Here are some points:
[-23   5   8   3   5  10  -8  14]
[-23 -58 -29  13  27  -1  12  -6]
[-15 -23   1 -12  12  -4  14 -22]
[-20  -8  -7  -2  18 -15  -1 -21]
[  3 -11   2  -1  -2   7   0   2]
[-33  33 -13 -10  19  -1 -28   0]
[-4 -3  1 -5 -5  1  1  3]
[-13  -5  -8 -20   1 -13  27 -37]
[  5 -23 -36   4  17   9 -57 -17]
[ 76  -7  67 -19 -48 -14  60 -27]
[-1  4  2 -4 -3  3  4 11]
[ 5  4  7 14 -3  6  7 14]
[ 0 -2  4 -2  0  1 -1  7]
[-37 -93 -54  24  35   2  26 -12]
[ 12 -27  21  -9   5 -12 -19  -9]
[ 12 -13  10  15   5   4 -14  19]
[-19  21 -23 -12   0   4 -14  10]
[-5  1  1 16  0  9 -1 15]
[ 3 -1 -2  0  2  1 -3  6]
[  0  51  23 -59 -25 -18  39 -22]
[ 18   3  19  29  -4 -27  -3  23]
15 more points follow, each with its number after it:
[-8  2 -3 21  7  0 -2  3] 0
[ 1  0  1 16  0 14  5 15] 1
[ 14 -19  -6  -6  -8  10   8  12] 2
[-43 -17 -15  -4  31 -27   2 -35] 3
[ 38  31  22 -13 -40  -3   9  18] 4
[-30 -41 -23  -4  30   7  -9   6] 5
[-15  19 -15   7  -7  11  21   8] 6
[ 66  60  28 -43 -74   4  10  29] 7
[ 3  6 12 -9 -5 -6  7 -2] 8
[ 14  96 -40 -34 -56  63 -22  -1] 9
[ 40  23  31 -37 -33  -4  16  26] 10
[ 14   1  -3  17   1  -5 -23   1] 11
[ 16  22  49 -33 -18  -9  38  -3] 12
[  6   0 -15  -5   7   5 -13  11] 13
[ 22  16  14  11 -18  -1 -12  19] 14
Which of these numbered points is nearest to each point below by angle, seen from the average point of the first points? Its number follows each.
[  2  -9  -7   9   6  32 -32  25] > 13
[-22  50 -37  29  -6  23  29  38] > 6
[ 12 -33  31   1   2  -9  34 -10] > 12
[ 5 -4 -2  1  5 -1 -6  7] > 13
[-21 -30 -20   7  13  -1  14   0] > 5
[-6 -2 -6 17  5  1 -1  1] > 0
[ -1 -50  -9  29  21  13  -4  -4] > 5
[ 13  14  17  23 -12   7   8  26] > 14
